In the rows, 128 means zero.
Each named move below is a turn or a mirror, shown by a few rows before and after it. Which moves, in which order, take the first row of each later pair to the second? The first pair is answered.
E:
[125 123 133 151 128 123 128 144 111 118 137 128 135 129]  ->  [122 130 132 147 133 127 132 148 113 121 135 127 137 129]
[112 133 114 135 138 128 103 122 144 126 127 150 123 132]  ->  [111 136 113 136 137 128 102 121 146 127 126 150 121 132]
[110 148 150 102 134 142  93 122 147 137 135 108 100 137]  ->  [115 143 151 103 132 139  90 119 147 133 138 109  99 138]
[140 107 146 129 128 112 111  98 141 127 142 133 131 105]  ->  [112 142 141 120 158 136 141 125 142 149 121 134 145 105]
Z:
[123 139 179  94 111 126 102  65 163  98 166 143 106 101]  ->  [ 82 186 135  81 134 159 171 112 154 126 124 163 131  93]
[140 150 114 118 116 115 133  85 129 129 146 170 106 157]  ->  [127 159  91 128 130 129 164 119 116 135 125 177 133 155]
[172 101  93 147  89  93 110 107 113  81 127 153 130  99]  ->  [153 135  93 108  88  93 118  88 132  98 129 165  98  95]
K:
[122 136 142 128 109 118 120 113 149 111 151 144 121 105]  ->  [124 130 128 135 103 118 132 119 140 106 147 152 126 102]
[140 120 130 125 126 114 113 124 129 122 131 123 122 120]  ->  [140 121 127 126 123 115 117 122 129 121 130 127 122 120]
[134 122 134 129 119 141 129 135 110 145 134 115 154 124]  ->  [131 130 145 123 126 141 120 125 117 149 138 112 143 125]
Pairs:
Each pair is 2 to 3 moves apart.
[123 114 150 152 146 142 118 144 116 130 133 114 148 150]  ->  [105 149 122 104 119 131 143 115 131 139 133 147 101 134]
Z Z K
[150  88 168 160 146 129  76 138 124 110 141  89 159 141]  ->  [102 171 171  81 162 142 103 120 156 156 134 108 105 135]
Z E
[127 117 125 106 121 134 132  83 128  97 140 159 108 133]  ->  [122 109 106 134 134 150 158 122 109  96 120 158 151 133]
Z Z
[159  80 179 154 117 113  51  80 140  95 156 104 111 153]  ->  [125 106  40 144  85 130 180 133 106  90  94 175 146 121]
Z K K
[146  91 133 139  97 104 109 109 122  95 146 132 112 131]  ->  [134  97 142 166 138 132 122 160 109 109 123 116 160 140]
E Z E
[129  65 116 134  97  99 129 110 118  83 143 142 121 130]  ->  [119  68 130 162 140 126 138 160 106  96 127 121 167 140]
E Z
[133 137 154  92 132 117 103  95 140 123 147 126  87 126]  ->  [160  89 138 138 118 109  95 110 117  94 148 122 117 127]
E Z E
[151  60 190 178 137 118  87 146 120 116 148  95 168 152]  ->  [ 73 187 153  61 149 140 166 129 157 176 122 144 100 134]
Z Z
[128 119 213 104 140 115 108 124 160 135 138  92 144 165]  ->  [151  81 190 123 105  94 105 110 149 106 148 103 142 163]
Z Z E
[144 151 163 138 173 100  61 124 153 104 137  92  81 130]  ->  [142 158 145 119 149  90  71 106 156 101 141 110  59 122]
Z E
[162 110 122 166 104 129 124 133 120 112 149 151 114 129]  ->  [144 130 131 173 139 151 134 166 117 131 133 138 139 135]
E Z E
[129 126  97 138 123 141 158 146 103 117 118 140 160 132]  ->  [152 102 146 147 125 127  99 121 115 111 151 115 146 146]
Z K
[117 126 143 133 138 115  92 105 129 134 138 100 127 143]  ->  [ 93 159 114 110 141 127 134 118 130 148 118 119 124 134]
Z E Z
[126 126 145 166 160 144 105 138 133 124 132 115 139 150]  ->  [127 139 145 137 139 128  96  97 152 124 147 126  98 143]
Z Z E
[119 140 164 107 140 124 101 128 139 130 144 117 100 143]  ->  [139  97 145 148 127 118 101 143 116 106 141 113 129 143]
Z Z E
[152 170 187  99 167 143 117 146 159 151 139 117  98 102]  ->  [197 109 177 137 126 116  92 126 145 109 156 117 103 102]
Z E
[151 131 121 148 155 133  98 180 114 101 123 116 194 151]  ->  [139 158 154 126 174 138  80 168 133 122 132 105 173 156]
Z E Z
[151  95 107 119  81  99 116  88 117 101 152 147 101 118]  ->  [127 118 167 156 169 151 108 166 112 139 129  96 173 142]
E Z K
[161  68  57 144 102 115 126 140 120 137 112 168 172 118]  ->  [148 108  72  84  86 101 114  89 151 153 134 182 105 113]
Z Z
[152 105  83 140  88 118 144 132 119  98 127 140 133 106]  ->  [144 127  87 108  83 114 145 113 133 110 133 148 105 103]
Z Z
[108 142 148 130 167 152 117 150 124 155 107 119 147 127]  ->  [112 151 146  94 137 134 109 102 140 154 126 136  96 121]
E Z E
[110 152 139 125 162 114 122 148 110 145 132 139 145 119]  ->  [116 140 135 139 161 111 121 153 107 137 130 137 155 118]
K Z
[140 159 128 108 130 107 183 153 100 128 103 105 169 156]  ->  [165 134 165 101 108  82 127 103 120 113 138  96 133 159]
Z Z
[135 121 152 139 131 148 117 156 120 126 123 111 148 143]  ->  [121 153 156 101 126 143 119 131 140 140 128 123 113 139]
Z Z
[113 101 107 120 120  95 147 124 106 123 128 149 122 130]  ->  [107 102 111 132 138 107 151 146 100 128 121 142 142 134]
E Z E
[146 115 130 149 129 137 132 135 126 123 122 129 144 130]  ->  [129 140 121 126 132 143 151 135 130 137 113 140 134 126]
Z Z Z
[133  98 204 145 177 137  88 121 155 133 153  99 156 135]  ->  [114 131 206 113 186 144 102 121 166 154 149 105 140 134]
E Z
[103 158 101 111 120 142 160 139 129 132 118 142 128 120]  ->  [150  99 133 150 105 118 102 119 124 102 147 114 131 129]
Z Z
[122 152 141 121 170 126  86 142 121 119 128 138 109 114]  ->  [140 130 140 132 156 115  74 130 119 104 135 140 109 115]
Z E
[125 124 140 100 141 128 133 114 140 147 145 129 109 130]  ->  [138  89 131 138 140 130 130 137 118 130 140 121 146 135]
Z Z E
[136  95 130 152 138 153 127 157 112 120 107 109 176 126]  ->  [ 99 159 115  91 142 161 157 142 134 147  99 133 138 119]
Z Z Z
